One turning vector, and how many ticks it has turned
The counts run from 0 to 312.
[  5  -7   6 -15  -1 -11  21 -22  33  -8   0   5  -2  23  27   3 -12   1
 -41 -14   2  21  20  -3   6  21  -8  27   5   8   0   8 -41   8  11 -24
  19   4 -13 -12  10 -28   8  10   5   0  -8 -50  33  17   5  23 -18  23
  16  18 -43 -17  23 -11   7 -25   8  37 -16  -7 -17  22   1  -1 -17   7
 -29  22  14 -33 -28  41  20]  245
[ 32  15  48   3  30 -22 -24  20  19   3  19   4 -39  -6  11 -26 -22   2
  20 -31 -15  -3   8 -18  21   6 -31  36  -7   6 -14  20 -12 -12   3  11
  29  18  10 -35  19 -13  29 -22  -8  12 -12  -9  31   1 -13  11  -6  20
  -4  -8   2 -24 -10  13  42  13   1  31  -4 -16  17  19  -7   5  -9  10
  20   2  17  18  19  43   9]  73
[ 22  12  19 -12   2 -29 -10  -2  17 -12  27   9 -20  -7  16  31 -24 -10
 -28 -10 -23  -4   8 -14  13  12 -19  25 -23   4 -28  25 -17   6  10 -26
  21  14  -7 -22  13 -21  22  -2  -9   6 -32 -47  44  19   1  17   8   9
  31  -2  -7 -25   8  19  14  22   7  31 -13 -16  24  11  11   3  -7  14
  -4   2   5  -7   9  46  30]  70
[ 12 -14  13  -9   9 -25  23 -29  21 -16  16   9  -5  12  12  23  -4  -3
 -50 -19   2  18  19  -9   5  11 -29   6  -5   8 -13   6 -19   3   5 -18
   6  29 -10  -7  11 -33  22  34 -12   9  -2 -49  15  12   1  16 -10  26
  -1   9 -30 -25  10  -9   6 -16  27  24  -3 -17 -10   9   7   1  -8  38
 -15  27   0 -29 -13  53  15]  268
[ 28 -12   4  -9  18 -10 -18   4  21 -18  39  10 -41  22  -1  12  -8 -28
  -2  -4 -14  -4   9 -27 -17  11 -32   9 -24  42 -18  23 -20 -16  27  11
  27  15   2 -23  15 -21  29   5  -7   1  -8 -26  -1  10  21   8 -10  26
  -4   6 -21 -20  -3   6  39   6 -11  39  10  -6  12  13  22   3   7  34
   5   4   2 -13  12  46 -14]  282
[  5  18  14 -12  17   9  -5  11  33  12  -1   4 -30  10  10 -28 -13  -3
   0 -17   4  20  13 -14  12  27 -27  60  13  16  -2  14 -41   0   7  -6
  45  14   1 -19  14   5  15 -21  21   0  -2 -24  30 -10 -17  21 -26  18
 -11  30 -27 -10  -8  -1  25  -4  -4  42 -16  -3   4  27 -19  -5  -6  -5
   3  17   2   9  -7  54  13]  229
[ 38   8  17  -7  12 -17 -24  18  21 -17  31  -3 -37  12   3 -12 -13 -17
  17  -8 -17 -12   6 -21   0  12 -14  19 -27  28 -33  31 -18 -18  21   8
  20  14  -2 -26  14 -13  29 -18  -8  -6 -14 -25  16  11   4   4  -4  30
   5 -17  -2 -16 -10   8  40  22 -14  46   2  -9  27   9  13   5   2  16
  15 -12  11   8  17  45  -5]  183
[ 18  36  20  -8  -5 -19  14 -14  33  -4 -16  -4 -20 -10  10 -24 -25   7
 -16 -28  13   0  -8  -8   7  21 -17  48  -2   9 -23   8 -32  22   4 -21
  13  10 -11 -36  27 -14   7  -3  10  18   1 -32  48  16  -9   7 -24  26
  21   2 -17  -2   5   4   8  -7  14  31 -24  -9   4   4 -14 -19  -4   8
 -19   3  14  -3 -14  31  37]  211
[  9  -4   0 -16  -2  -3  -8 -18  27  -1  14   9 -30  38  19   2 -21 -32
 -20 -17  -4   5  23 -29 -10  17 -13  17   7  44   2  12 -24  -2  17  11
  30   3   1 -25  17 -20  21  -3   5 -10   7 -30  20  11  11  10 -21  26
   2  24 -28 -30  15 -25  32  -2 -21  45  22   1 -17  14  15  12   0  10
 -25  35  23 -18  -4  20  -5]  125
[ 33  17  27   6   5 -37  10 -10  24 -15  20  -6 -14   4   5 -33 -23  -7
   3 -36   4 -19  -4 -16  -3  15  -6   0 -18  15 -39  21 -15  -2  19  18
 -16  22  -3 -41  41 -39  19   7 -26  14   5 -16  14  21  -1  -1  -3  44
   6 -37 -12  -9   1 -12  15  -1  13  35  13  -8 -16  -9  24  10  -2  30
   1   4  29  -3   2  22   9]  178
[ 20  18  46 -13   6 -23  -8 -18  26  -1  -1   9 -33   1  24  -7 -43 -16
 -24 -29 -12   0   2 -28  12  10 -23  25   1  17  -6  22  -4  -2  -5   7
  35  -5  13 -28  19 -28  20  -8  -8  14 -11 -19  56   0  -7   2 -10  14
  30   4  -4 -33  15  -3  24  19  -4  24   1  -1 -10  21  11   6 -10  17
 -21  20  31 -14  -2  10  28]  91
[ -5   6   6   0  20 -13 -17 -18  28   6  14   6 -28  28   4   6  -8 -27
  -2 -35   2   7  23 -22  -5   8 -26   7   9  34  -5  15  -9  -9   6  24
  26  38   1 -28  28 -24  26  15  -1  -4  21 -22   6   1  -7   2 -18  32
 -21  17 -19 -21  -3 -32  31  -1  -6  38  24   1 -18   5  16  19   3  31
 -12  42   7  -7  -6  37  -5]  137
[ 22  15  16   6  -5 -44  -8  -8  29 -19  30   3   7   0   9  19 -14 -20
 -21 -15 -16 -10  14  -7   4   2   7  -7 -22   4 -30  32 -14  -3   7 -13
  -5  22 -14 -34  21 -32  14  10 -29  -3 -10 -51  35  31  -1   5  17  24
  26 -28  -4 -19   4 -13   9  10   9  36   0  -7   9  -6  26  23 -10  27
  -4   2  15  -6   7  36  26]  180
[ 13  21  -7  -7  10 -23 -28   1  20 -14  30  -2 -40   6 -10  14   3 -26
  -5 -19   0  -7  10 -19 -17   9 -33  16 -23  36 -29  26 -11  -6  12  -5
  12  40  -7 -38  27 -14  29   4  -7   2   2 -34  13  17   0   1  -6  32
 -12  -8  -7  -1 -19  -7  28  12   9  35  -3  -3  25  -5  12   2  11  33
  13   6  -9  13  12  58  10]  293
[ 22  17  45   3  15 -41  -5 -16  29 -11  16   6 -16 -17   6  12 -35  -3
 -23 -33 -10 -13   4 -22  17   9 -15  10  -7  -1 -21  25   7   7  -4   0
   8  25   6 -37  25 -34  24  13 -17  20 -12 -37  44  14 -11   6   8  21
  29 -18   8 -33   5  -3  16  17  13  21   5 -19   0   4  11  19 -10  29
  -3   5  15  -9  -3  30  34]  191
[ 30   7  23   3   4 -36   6  33  27 -12  27   3   5   1   5 -13   6  -6
   5 -15  -5   0  12  16  14   1   6  19 -18  -5 -26  37 -41 -15  17  -9
 -12  16  -5 -17  12 -21  26   7 -35  -7 -12 -44  14  14 -12   1  17  44
  -5 -25 -25  -6 -17  -8  12 -28   5  35  -2 -12  24   0   2  18 -21  15
  30 -24  21   8   3  62  11]  297
[ 22 -15  28   0  12  -2  16  12  31  -2  11  12 -17  25  14 -37 -12  -2
  -1 -22   6  18  12 -12  12  16  -8  25   9  23  -3  10 -43 -11  19  21
  20  -8   6  -6  12 -22  29  -7 -14  -7  -2 -22  -5  -1   0  11 -22  40
  -7  13 -44 -19  -2 -28  30 -40 -17  42  16 -12 -14  13   2  14 -14  -1
  -2   7  35 -13 -13  24 -19]  9
[ -9  30   2 -12 -12 -13  13 -20  33   4 -14  -6 -10  19  20 -15 -13  -9
 -28 -28  13   7  17  -4   3  20  -9  41   8  14 -13  12 -37  14  11 -21
  12  24 -15 -31  20 -18   5   5  14   3   9 -36  39  20  -7  18 -26  27
   4  14 -25  -6   7 -20   6 -16  18  38 -13   5 -20   3  -1   1  -4  11
 -25  35   8 -12 -18  38  30]  234
[  5   3  -5 -15   2   3 -20  22  26   8   7   3 -27  20  21  -4 -14 -26
  -8  -2  -9  10  24  -1   9  12  -5  53   3  26   3  27 -54  -4   6 -15
  39 -10  -2 -14   2   5  15 -28  16 -14 -10 -38  37   5  -4  10 -11  20
  -4  27 -22  -8  -3  -6  28   0 -20  47 -13  -1  16  22 -16   0  -7  -6
  -6   9  17  -1  -4  50  15]  106
[ -8  -2   3  -1  14  -5   0  14  30   4   9   1  -3  18  10   4  13  -6
 -11 -19  10  32  38   6  23   9 -32  43  10   7   4  17 -42 -12  -3 -15
  20  32 -13 -10   5 -11  21   7   5  -9   1 -38  20   0 -14  25 -13  29
 -24  25 -33  -8  -6  -9  17 -27  12  30  -7  -2   0  19 -15   7 -20   9
  13  31  -8   7  -9  76   7]  251
[ 18  23  31   9   3 -15  -8  30  35  13   2  -4 -15   8  24 -47 -22 -11
  25 -30  -1   2  20  -3  22  17   9  42   4   3  -2  23 -38 -19   9  16
  21  -4   3 -31  16 -12  18 -31 -12  -9  -2 -18  31   4 -21   6  -6  27
  -2 -11 -18 -13  -6 -15  24 -19 -14  39   0   4  -5  19 -10  17 -16 -14
   5  11  45  14  -2  26   3]  219
[ 30   5  16  -6  16 -19 -14  12  18  -7  31   9 -50   2  -8   3 -14 -10
   5  -7 -13 -11  -9 -31  -1  13 -41  29 -18  27 -38  21 -24  -2  20  -1
  35  21   3 -29  11 -11  36 -12   3  13 -17 -24  20   7  -3   2 -12  29
   4   0  -4 -13 -17  20  40  13 -10  37  -3 -16  30  12   4   3  13  19
  14  -5   4   3  13  53   7]  305
[ 14 -13  39   2  19  -9  19  -7  29   5   0  10  -6  15  10 -29  -8  14
 -19 -33   8  25   8  -7  18  19 -17  20  28   2   8   0 -25 -11   7  12
  11   8   2 -12  20 -34  29  14 -14   8   8 -15   3  -6  -9  17 -22  50
 -11   8 -39 -26   2 -22  14 -46   9  24   9 -12 -34  17  -4  12 -21  12
  -2  27  28 -19 -23  29   0]  132
[  4  24  21   1  -4 -40 -21   1  26 -10   9  -6  -2  -5  19  15 -34 -30
 -15 -22  -9  -2  21   3  13  -2  -2  18 -16   8 -15  32 -16  -5  -9 -18
  11  20  -7 -29  21 -22  10  -5 -13  -5  -4 -45  58  18 -16  -2  12  14
  27 -14   4 -26   0 -10  12  23  13  40 -11   5   9   8   4  20 -11  14
 -11  13  19   4   7  40  30]  81
[ 21  32  44  16  14 -25 -14  29  29   7  18  -8 -13  -5   6 -34 -20  -9
  26 -32  -4 -12  15  -6  34   9  -6  36  -6   1 -16  29 -21 -14  -3  15
  12  20   6 -37  19 -17  20 -19 -26   6  -3  -9  30   5 -27   1   6  27
  -4 -23  -1 -14 -16 -14  26   7  -1  34   4  -4  12   6  -5  18 -16   4
  22   1  29  22  11  35  13]  196
[-14  -6   1   5   7 -12 -11  11  28   1  17  16   2  26   4  26 -11 -33
 -23 -13  -9  18  33   6  13   1   2  11   9  22  -2  34 -37 -20   0 -13
  24  20   2 -11   5 -17  30   3 -13 -21   3 -47  33  10 -14   9  11  24
 -12  25 -17 -29 -14 -37  25 -17 -17  41  18   8  -4  12   0  32 -14   6
  -1  18  18  -2 -12  51   6]  5
[ 48  -8  31  -2  16 -23  18  -7  25 -22  29  11 -27  12   8 -33 -15   6
  -5 -19  -2  -5  -8 -28  -5  21  -9   2 -15  11 -31   5 -21  -1  34  19
  -1   7   1 -26  24 -34  31   7 -17  10 -10 -22  -8   9  12   6 -13  42
   5 -20 -33 -17  13   4  25 -31   6  37   8 -22  -3   4  21   1  -7  26
  -1  -3  24 -24   1  31  -9]  166
[ 13  22   4 -26 -15 -15   9 -15  31  -5 -11 -11 -26  17  23 -20 -28 -15
 -22 -14   2   3   5 -14  -8  24  -2  39   0  25 -13  12 -38  15  22 -11
  21 -12  -4 -31  13 -15   9 -17  17  -3  -6 -36  44  20   2   9 -24  26
  21  11 -32 -11  24  -4  17  -3  -1  49 -13   3 -10  11   3 -12  -2   0
 -33  13  24 -23 -11  18  22]  223
[  6  -7 -15  -5  -3  -3   3  22  31  -4  18  -2  -6  32   1 -19  17 -11
   5  -9   2  13  26   3  -4  11  -9  27  -2  23 -17  20 -59  -9  27  -6
   6  27 -17 -22   7 -12  23   0  -5 -24   4 -33  -6  13  -3  15 -17  41
 -26   6 -40   4  -6 -19  20 -38   3  42   0   0   8   9  -4   5  -6   9
   8  11   2   7  -6  63  -7]  141
[ 20   5  -3  13  10 -26   2  21  22 -12  24  -4  11   7  -7  -8  19   3
   9 -16  -1   9  19   4  12   9 -13  19 -13  -9 -23  23 -41  -6  15 -12
  -1  50 -22 -20  14 -15  16   6 -16 -13  -4 -40   4  25 -12  19   4  35
 -13 -13 -22   2  -8  -9  14 -32  25  34  -9 -14  14  -3   4  20  -9  21
  25  -2  -5  16  -3  78  -3]  41
[ 24  -8  20   1   2 -38  12 -16  25 -28  31   4   7  21  12  15  -4 -21
 -30 -14  -8   7  19  -2  -6   3   0 -19  -9   8 -17  27 -20  -5  16  -6
 -15  12  -6 -14  15 -46  25  30 -34  -4  -6 -55  13  18   3   7   2  34
   5 -17 -21 -28  11 -19   6 -17  15  32   5 -10  -8  -3  29  17 -13  35
 -12  10  18 -26  -7  38   6]  279
[ 27   9  13  -3  29 -19 -14  -7  14 -15  35   7 -41   5 -12  13  -6  -8
   7 -20  -9  -6   8 -33  -6  10 -48  20 -18  31 -30  17  -6   1  13   8
  28  38  -5 -28  24 -19  27   8   1   8  -6 -22   8  12   6  15 -12  28
  -8   2 -10 -18  -7  15  38  19  -1  31   4 -11  18   5   8   2  12  36
  10   8 -12   3  13  54   4]  171
[ -8  11  27  -2  12 -13  -8 -22  25   6  -8   8 -30  17  15  -2 -28 -17
 -22 -41  -6   5  13 -21   8  17 -25  26  19  28   3  11 -13  -2 -10  14
  35  16  12 -26  23 -25  20   2  -2   5  11 -19  34  -3 -11   5 -26  24
   1  21 -11 -32   4 -30  25   6  -8  31  15   2 -27  18   1  18  -2  18
 -24  45  20 -10  -8  22  17]  114
